Each path below is one point turned by a fixed rotation once a step. After each direction that follows a path, write how fast that rotation turns it, in deg/step (0 if it stays still).
Each turn is a multiple of 5 degrees from 10 to 175, or 0.
Each row of a path follows its step; steps can be skipped.

step 0: 136 301 -133 54 -23 -156 -95 229 82 -164 -151 164 -108 -44 233 120 113 -241 0 -113 3 11 278 186 206 37 -128
step 1: -200 74 -256 -48 -30 164 -199 143 -28 -95 15 148 -18 27 75 236 145 63 145 -82 102 212 316 -8 337 1 156
step 2: -22 -33 -117 59 -27 -43 -30 135 -13 215 -41 92 54 151 286 252 208 56 -327 28 22 317 144 -71 57 -109 278
step 3: 235 -174 -86 -206 33 74 -182 245 -207 152 173 -33 13 51 199 86 73 -203 -206 -112 24 49 241 -152 -38 -262 -54
step 4: -106 49 -12 -183 -79 -40 -41 -199 -255 229 195 74 234 -79 100 111 152 -369 -7 -191 -86 87 87 52 154 -221 -95
step 5: 59 113 -52 -24 -139 -15 -100 104 112 76 78 -158 320 -144 37 385 198 -241 -125 -195 65 91 -123 158 73 119 -188
step 6: 133 112 -332 46 -35 21 -147 -16 145 -14 -64 -110 -146 -185 308 89 185 -138 -65 5 -6 36 79 137 308 35 -303
step 7: -186 34 -239 124 -102 51 79 112 14 0 240 -40 -125 -139 27 222 -31 78 -101 -56 86 103 283 48 475 -65 11
step 8: 52 60 -292 23 -161 58 -27 85 -112 372 4 -26 -36 -92 145 218 17 161 -244 8 235 70 36 108 54 -168 295
step 9: 188 -156 -130 -94 -88 -163 -129 99 -242 69 -23 47 -70 -137 151 117 -199 -43 -288 -254 35 101 208 128 -100 -301 -79
step 10: 109 148 -71 -92 -155 44 2 -78 -312 228 -14 219 35 -49 -50 308 -96 -264 141 -287 -88 42 200 75 53 -57 -122
37 115 -41 42 -13 -7 60 -137 -34 131 -97 50 -38 12 108 -70 67 -45 35 80 -65 -2 -27 10 7 -18 48 | 170
46 -37 31 -63 -39 -155 50 45 -88 9 78 -20 4 -22 80 -66 -13 -46 78 -70 108 -50 -93 17 8 -32 98 | 70
-137 113 60 -30 -83 69 -5 -20 -11 38 104 -8 65 21 -48 28 52 97 78 5 12 63 -30 109 -22 -41 73 | 115
3 -1 31 -35 -8 -35 -49 -2 85 88 -36 -10 45 85 18 111 -14 26 -135 2 -4 -116 -94 31 5 113 109 | 120
-108 -115 -57 -115 32 -33 -119 -151 9 -49 -55 21 8 -18 68 -53 -3 80 -8 -26 -7 8 -40 37 51 -57 -23 | 145
-55 66 0 44 -115 0 -67 8 87 -47 -45 35 -73 -5 12 -12 22 -84 70 -167 -29 22 -104 -36 -2 90 -59 | 65
-22 -15 -46 48 -134 10 -75 10 -53 -27 -4 -44 -104 44 -30 -70 -21 30 -104 24 18 65 41 -111 7 -31 161 | 60

step 0: 143 268 -179 -44 33 -119 34 -151 44 -27 -78 254 230 335 85 -205 -158 -81 -52 133 -443 -111 159 124 -137 -161 -7
step 1: -96 195 -95 312 -121 172 6 84 -93 -101 -332 98 134 -217 108 1 44 -303 -25 12 293 295 -244 -54 220 73 55
step 2: -290 -170 -21 -212 -40 60 11 42 315 -70 77 -15 56 292 -173 -158 163 -28 -27 -242 134 -15 477 62 144 131 -64
step 3: 35 -122 182 16 -182 -46 -28 -199 -215 26 -88 -237 132 -341 -106 63 -12 -26 217 -278 -246 58 -88 137 -299 154 287
step 4: 127 -274 -167 247 205 169 24 250 12 76 252 -23 -37 55 372 -74 -121 58 151 187 -276 -75 146 6 250 149 -30
step 5: 48 255 161 -174 -37 -104 97 33 212 -55 10 306 16 -206 28 15 211 -216 49 125 -1 -144 -240 -141 -290 306 -281
step 6: -219 24 -307 210 396 51 -107 36 -2 -21 128 -50 17 -77 -235 137 -50 -85 -130 112 147 266 289 -35 -276 -213 42
step 7: 228 -88 -154 -94 -340 -94 -30 88 200 402 -58 -217 -168 1 41 -69 68 -162 -274 -367 -14 35 -163 64 -15 -69 -86
step 8: -57 -335 93 -272 288 133 -215 -138 -294 -172 -58 362 -140 -80 177 7 34 83 -5 -195 -139 73 2 -123 113 -122 99
step 9: 415 109 -61 -120 5 -20 355 117 -82 -248 218 -149 144 285 20 -48 -66 -251 95 28 144 -171 -118 -72 -100 24 241
step 10: -204 -182 -105 300 -8 -407 -114 -50 -1 -139 -86 0 35 -22 20 299 158 216 -157 115 165 18 -109 -283 121 279 -33
1 29 -57 -51 118 19 5 -79 -67 48 -31 -42 99 -24 45 -99 -54 27 43 48 89 26 -29 86 -130 -5 104 | 130
-5 -19 78 -1 -40 4 -79 1 67 -35 42 -71 34 29 -37 -82 50 85 108 89 7 64 -105 -20 14 -163 -52 | 0
-32 13 -34 65 -47 -24 -35 42 -117 -6 -30 28 -1 -138 -71 -79 -71 24 69 -100 73 -67 -81 -112 -11 18 -58 | 170
59 -84 -82 -101 23 -89 -7 17 -52 -17 98 -24 -134 28 55 49 25 -9 -21 4 55 78 -59 -120 -96 -8 1 | 20
37 -47 48 -3 -66 12 43 68 -29 111 81 28 57 139 -26 -129 -78 -40 -29 28 32 -43 112 -66 -53 -17 -37 | 160
-6 79 -25 137 9 100 64 9 -58 39 8 -47 -70 76 -51 55 15 -73 90 -13 -62 25 -28 -68 -41 -72 130 | 130
-17 106 19 51 4 22 45 6 10 -116 93 28 56 -23 30 -15 162 -32 -42 27 172 -35 50 -51 -8 4 18 | 90

step 0: 13 8 -87 89 -23 -131 -203 256 -124 171 -1 -197 -100 134 -282 -197 -319 43 -212 55 105 -6 90 121 -39 217 -164
step 1: -82 317 -248 5 324 105 -73 89 250 37 -23 107 80 144 -20 85 121 -47 171 220 -53 -159 -259 -41 110 -114 -56
step 2: 29 23 18 75 110 -71 313 -44 112 92 80 -68 -197 -75 -272 82 -271 -28 78 -71 260 135 65 -211 -146 262 191
step 3: -65 177 -146 -68 -161 77 -215 -20 86 281 36 307 47 433 95 -123 -148 113 -160 86 -59 -40 98 7 -83 3 81
step 4: 118 -27 -129 173 151 137 -10 141 51 97 -40 -219 -331 43 -189 32 -31 43 54 -65 361 -242 -171 64 7 -156 -205
step 5: 34 167 -105 44 130 -214 -60 197 98 200 48 100 -63 67 53 -129 -70 -14 256 109 -193 113 -52 -309 216 329 115
step 6: -273 -15 -221 141 94 111 122 -92 175 201 -13 -36 141 126 -342 44 -234 -83 -106 45 71 54 112 149 -266 25 -159
step 7: 108 379 -16 -324 99 -6 -113 -7 17 88 98 144 -335 201 -26 108 36 66 -75 35 157 -54 -285 -81 -49 16 115
step 8: 29 -78 -72 313 -73 133 89 309 187 103 24 -19 -6 -42 -118 -136 -339 238 51 108 198 -116 118 -135 140 11 167
step 9: 147 181 -302 112 156 -181 -46 -168 39 231 -177 93 -47 386 65 -36 100 -236 105 12 43 -16 113 -2 -29 122 -158
step 10: -275 -99 -6 -37 180 125 -191 114 122 166 276 -81 -204 -37 -228 91 -258 5 76 -214 10 -103 -211 -121 -143 85 -39
11 -133 -2 -55 60 15 112 -65 -4 0 57 -103 9 -16 -60 -64 -27 30 -109 20 60 -122 31 -17 48 91 -60 | 175
-73 -14 -78 0 -52 -90 -75 -137 15 89 35 48 2 -24 18 14 -21 -70 -82 -95 12 46 140 48 -57 54 -15 | 110
-34 47 84 49 23 4 2 14 85 30 111 -110 29 -11 40 10 48 -118 35 77 -47 -23 -45 120 -72 113 36 | 80
42 82 42 30 -16 -77 10 -45 -117 -41 -128 -95 -84 6 -50 -120 11 -63 -26 47 71 59 0 -21 -97 35 3 | 170
-4 -83 33 59 -54 1 -21 -55 49 -184 0 62 43 -1 47 -54 52 6 -57 -62 36 99 -120 48 41 70 -40 | 0
67 -2 -27 -23 -143 0 -31 80 21 83 7 -20 -88 -60 76 -26 37 82 -103 73 90 -7 -17 125 44 -33 25 | 90

step 0: 89 106 258 -80 282 -235 132 105 82 69 171 -137 -267 66 165 -13 170 -123 -214 81 225 -219 -108 30 -62 13 307
step 1: 82 -91 -294 210 -18 126 -213 57 -108 272 238 -20 0 16 -356 149 179 -167 -245 -121 135 -124 -24 -150 -31 129 -131
step 2: -297 -46 45 -90 271 -55 -129 -70 -72 348 273 -42 10 -281 126 -28 -48 50 95 28 63 336 54 213 -35 122 195
step 3: 85 -156 25 120 -272 15 -67 433 -174 313 -6 65 54 89 104 17 144 201 38 251 125 -185 -75 217 -32 -178 -54
step 4: 234 -319 -244 -135 135 -189 -42 -152 53 128 -165 183 -259 -146 -28 -38 75 -237 72 65 25 -68 230 165 155 17 250
step 5: -348 -47 -9 176 3 159 20 231 58 -51 10 169 -140 -324 -50 324 -109 -55 132 -80 88 -356 -30 33 -222 16 19
step 6: 63 -145 70 -77 221 -397 34 254 33 214 -14 -41 -76 176 8 -90 -51 122 68 -131 105 23 182 -308 -305 129 190
step 7: -91 159 -104 18 -174 -194 -357 75 7 156 -75 118 -169 -46 -101 99 149 -72 -246 -379 103 20 8 232 -80 -174 -235
step 8: -107 -9 -16 -332 92 173 104 402 -41 163 -30 -42 -98 -75 -49 161 45 -90 24 1 -238 328 246 127 80 224 125
step 9: 139 -274 -7 300 -216 109 -151 173 -25 -17 -110 -386 -161 4 191 2 -156 98 157 -157 70 -27 125 246 -139 -123 -38
step 10: -115 63 -96 -91 97 -97 -69 1 -155 70 -397 57 -29 15 188 3 116 -428 188 126 77 13 329 -206 7 -191 25
13 -39 -12 35 -94 -68 25 29 -82 -20 64 49 -122 24 -87 5 1 -42 74 79 -62 139 -21 -133 19 15 34 | 160
-83 100 16 -112 -70 83 77 94 -91 -32 -6 43 4 -60 85 8 30 -27 -58 15 84 -5 -62 -51 -19 -43 108 | 140
-79 -21 -44 -12 24 34 34 -69 -16 -21 -80 24 67 -58 -184 149 -2 -35 -29 -31 42 67 -1 49 88 40 46 | 115
155 -105 -41 -40 -110 10 22 -68 -58 37 4 -40 32 -64 3 0 -56 75 -96 -98 48 -7 64 -93 -9 -8 31 | 135
36 24 145 44 56 73 -14 -89 -86 -21 -10 -121 43 8 18 -1 55 -52 -21 -13 -86 -3 -85 -91 113 -51 -8 | 20

step 0: 48 -65 21 91 -48 2 7 -74 -145 110 14 240 -150 -354 -57 -6 286 -11 231 -230 -159 46 -224 -287 19 -143 -78
step 1: -202 -62 21 196 325 -87 -147 196 201 -118 -83 224 191 8 -143 15 207 195 157 -143 80 178 -43 63 30 196 -54
step 2: -30 67 -222 -181 12 80 65 192 23 260 144 271 73 -274 122 36 -8 142 202 46 -135 144 -120 181 260 -181 32
step 3: 138 -57 -125 -38 276 -88 -247 -83 -4 120 -260 117 -170 -150 -6 -25 128 -27 113 -358 242 26 -188 -129 124 -76 -102
step 4: -3 -104 -11 347 80 -284 75 121 251 -6 70 213 143 -117 1 -12 139 158 13 112 177 -36 -38 234 316 -84 -68
step 5: -33 -57 15 -480 161 -71 -124 105 118 38 115 16 -50 -202 55 124 57 -224 215 -17 85 -39 -130 231 225 -152 41
step 6: 66 20 -115 -29 -22 -331 -81 -312 -16 81 -122 188 94 -189 -4 -130 24 -9 -70 -149 443 141 126 57 25 -152 -78
step 7: -141 -140 270 196 -102 -243 -50 94 198 124 159 115 95 -183 -58 -28 209 -276 78 2 16 -275 -69 63 78 -234 49
step 8: -205 40 -37 -314 23 56 -187 -199 154 -149 0 56 285 46 -6 71 232 -177 210 -82 169 126 148 276 46 -12 86
step 9: -37 -22 31 -82 -250 -184 20 -333 -156 270 10 407 189 -239 49 68 88 1 -74 -57 -64 -16 -17 -43 -68 -171 -65
step 10: -286 -101 73 88 -91 -46 -330 108 148 -169 -177 50 197 -99 -163 -26 320 -128 98 -190 -31 -147 -138 -175 -49 -55 -66
-43 -82 -16 -10 -56 18 9 57 -151 40 24 58 53 23 -111 47 67 -9 6 -31 148 9 -75 16 88 13 89 | 0
30 51 -38 -74 -47 44 9 63 29 -132 -23 -11 -53 18 -2 14 34 -79 138 4 4 -42 -15 -154 44 -117 51 | 145
80 13 23 47 -28 40 -77 -55 -45 -34 40 -20 -88 -7 17 171 9 -19 -24 -58 8 167 0 54 -36 -105 -11 | 125
-20 -72 -131 75 -59 -67 -54 -15 -67 109 -28 -125 16 -9 35 -68 -18 -30 17 -38 18 10 -37 -101 -41 -84 -95 | 110
14 -54 66 14 -82 2 92 -17 -4 128 161 64 -72 -58 37 36 -23 -17 6 53 -105 -36 -6 -68 91 -32 -14 | 155
-56 -29 50 -74 -26 -63 22 58 -44 -114 29 -28 -48 -147 -87 -25 -15 13 -26 93 37 88 -17 -34 -39 38 -137 | 70
-30 47 -63 -142 -32 137 93 -47 -46 36 21 -68 -32 -6 55 -73 39 -30 55 -45 2 28 -12 140 33 3 -79 | 120
0 99 -73 -102 75 -71 41 20 -67 34 -9 2 108 -6 -70 85 -96 -69 -74 -51 -91 35 65 -37 71 -29 -15 | 110
